Where one turn sends some rows of the set: a few examples, then the rows asked:
zes: [ 12 -12  -9   6  48  19   7  -4 -11  21 -16 -44 -30 -16  -7   0   6  19
  17  -4 -28 -13   3   6   3   7  28 -28   0  -3   9]
logi: [-26 -34  24  -8 -10  -8 -13  -8  47  16  -6   0  -1  42  17   5  31  -2
  17   9  -8  -6  20  23   4   3  18  -7  13 -13   8]
putif: [  1 -20 -27 -22  23   6  20 -19   8  20  -8  -8 -14  32  30  11  10 -37
 -24  -3  -4  -6  19   4  20  -3  13  -7   2   4  13]
Zifiz: [ 29  29  22   6  -1 -17   0  -7   2  44  -6   9   9 -24  -9  -4   5 -20
  -6 -26 -22  -8  -2   6  34 -15  -5 -19   1 -12   4]
sumok: [ 32 -25 -28   3  -2   9  -8   8  16  -4  -2  36 -30  14 -27  27  -2  14
  34  18 -14   4 -26 -12 -10   4   5   8  -6 -32 -10]
teb: [ 16   8  -3  -6  38 -15   4 -25  20   1 -20  -4  14 -52  31  21  -8   7
  -4   9  10   6  -2   2  10   3 -19  -2  21  14  -9]
Nusur: [-20  -5 -30   5  29  21 -20  -9  14  29 -21 -15 -46  33  -9  14   4  -8
  24   0  -9  -3  13  17  10  22  16 -22   6 -26  10]
tanu: [ 18 -13  35   0 -23  -5 -12  -2   0  41 -10  -5   3  -3   7  17  24   0
  10 -20  10  -8 -12  15   8 -10 -39 -16  31 -19   3]
Gepeb: [ 10   4  14  15  -3  -9  -4   2  30   5   1   2   0 -66  -7  21  11 -10
   6 -15   8  -8  24 -15  16  13 -43   6  14 -13  16]
kig: [-31   2   2   0 -38 -21  13  -8   7   0 -23  14   1  12 -13   8   3 -27
 -23  12  14  -6  23  11 -11  28   3  18   7  13   4]
lis: [ 21 -20   7  11   0 -22 -10  -2  54   2 -18   9  26 -41  -2   8  14   4
  31  21  15   4  -9  -2  -4  39   2   0   3   8   9]
gem: [-15   3  -2  -6 -11 -11  -1 -14 -11 -20  -2   5  -7  26 -12 -13  11  13
  32 -23   5  21  -9  30  -1  10 -26  33  12  -6   9]
Bek: [-12  10 -11   5  18   1 -21   4  14   2 -12  -3 -13 -65 -11   5 -22  10
  25  18   9  -5  16 -17  10  22  16 -31   3  -2  -9]
vob: [-34  -5  10   7  -4   7  -8  14   7 -30 -12 -22 -42  14 -28   7   6   0
  10   7   6   7  37   2   3  25  12  26 -17  16  13]
vazo: [-36  24  14  -8  14   3   1  -2 -23  -3   4 -19 -25  -1  -8  -7  31 -14
  -7 -28   5   1   7  12   1  17   1  19  18  -5  36]
Lazi: [ -9 -43 -21  -3   4   1 -12  -9  35  -6  -1  17 -41  37  -3  14 -12   2
  -1 -12  -8  -3   1   3  -6 -22   7  28 -10 -34   6]
zemo: [ 26   8  -6  28  53  -9  -4  -5   1  18  -7   0 -10 -11  -8  22  -3 -21
 -38  27 -20  13  -6  -6  15  12  11 -19 -15   7 -13]
Biram: [ -6 -17  -1   9 -15 -13  -5 -10   5  23  19  -1 -13  32  -8   7  13 -23
 -11 -33  10 -29  19  10  18  -2 -26 -15  20 -37   4]
fek: [ 22   2  57  10  -3  -2  -8  -3  42   2  -4  -2  43   4  -9  13 -12 -17
  -5 -13  -6  -1  15   4 -22   6  10 -15  11 -10   2]
kezos: [  8   1 -11 -10  17   1  16   0  -5  16  -9  14   2  -4  21  13  -6 -16
 -46  26 -12 -21  30 -19  -1   1 -19 -25   3 -12  -6]
Palad: [ 13 -28  -4  14  34  -5   7   3  28 -24  11  22  -9 -57 -14 -16  -3  25
  21  -5  -3   6  -8  -4   5   5   2  18  -4 -11  -1]
tolo: [ 22  -4  -8  28  28  10 -34  10  13  21  -5 -29 -15  -8 -18   3  -6  22
  25  -4 -29  34  14 -25  -6   4  19  -2 -16  -4   2]
situm: [ -7  27 -40   1  -2 -17  -7 -14 -16  -6 -15  12 -23  26   3   6   3   6
   2  15  18  -6  -8   4   3  23   0  33  -9  15   4]
zubut: [ 14 -50  45  10  -3   2  -7   5  50  -9 -30   1   5   3   0  11  14   5
   3   7 -30  -8  34   2 -16  17   6  17   1 -19   8]
Ruke: [ 33 -11  13  35  -1   6   7   2  47   9   4  26  -5   5 -26  15 -12  24
  22   7  -9  25   7   4  -6 -21   0  21  11  -2 -18]

situm moves to vazo
tolo moves to zemo
Nusur moves to putif
Now these:
Bek moves to teb
tanu moves to zubut

